Each row has a name. Each piece below is followed by the name of the row it came from, unless a question asks for something else. Each question is about the rows just above it. Places in a row count from 1.

[160 129 120 167 128 162 121] : k_534
[163 104 121 100 100 141 185] : k_21
[ 67 142  92 159 141 141 131] : k_715
[ 82  82 147 103 147 108 146] : k_694
[108 103 134 108 108 103 103] : k_9
[ 82  83 103 107 126 118 112] : k_415
[ 57 137 160 112 143 136 170] : k_835
[104 100 121 104  70 148 159] : k_423
[157  72 107 139 113 107  96] : k_489
[147  97 161  83  97 130 144] : k_381
[160 146 122 155  76 164 162] : k_660
[131 118 156 135 187 134 106] : k_678
At which places does k_9 hold [108]? | 1 4 5
At which places does k_694 hold [82]? | 1 2
k_534 in full: | [160 129 120 167 128 162 121]
Give the next entry after [146 122]. | [155]
[107 103  83  82] is which row, read backwards? | k_415
What is the next entry after [100 121 104]? | [70]

[149  92  98 117  88 152 110 188] -> k_647
[ 84 106 167 152 112 108 129 141] -> k_634
[168  77  98 168  98 106  98 168] -> k_382
[176 120 107 141  86  85 100  96] -> k_761
[178  83 168  86 149  99 145 134] -> k_466
[166 118 119 119 119 119 166 173] -> k_667
[168  77  98 168 183 106  75 119] -> k_946
Every place of [168] in k_382: | 1 4 8
find: [168  77  98 168  98 106  98 168] | k_382
Every place of [119] in k_667: | 3 4 5 6
What is the next entry after [ 92  98 117  88]? | [152]

[124 150 119 123 118  72 100] -> k_862
[124  72 119 124  72  72 100] -> k_457
[ 73 128 123 167 147 138 135] -> k_927
[127 122 119 112 134 138 147] -> k_949
The next entry after [124 150 119 123]: | [118]
Every place of [72] in k_457: | 2 5 6
The next entry after [123 118]: | [72]

[159 165 151 147 122] = k_991
[112 155 110 140 159] = k_788
[112 155 110 131  98] = k_838
[181 112 127  79 156] = k_387
[119 126 131  98 110] = k_888
[159 165 151 147 189] = k_405
[138 159  83  65 179] = k_712
Give the next entry after [155 110 140]. | [159]
[ 98 131 110] is which row, read backwards? | k_838
k_387 in full: | [181 112 127  79 156]
k_788 in full: | [112 155 110 140 159]
k_405 in full: | [159 165 151 147 189]
Give the next entry after [119 126 131]. | [98]

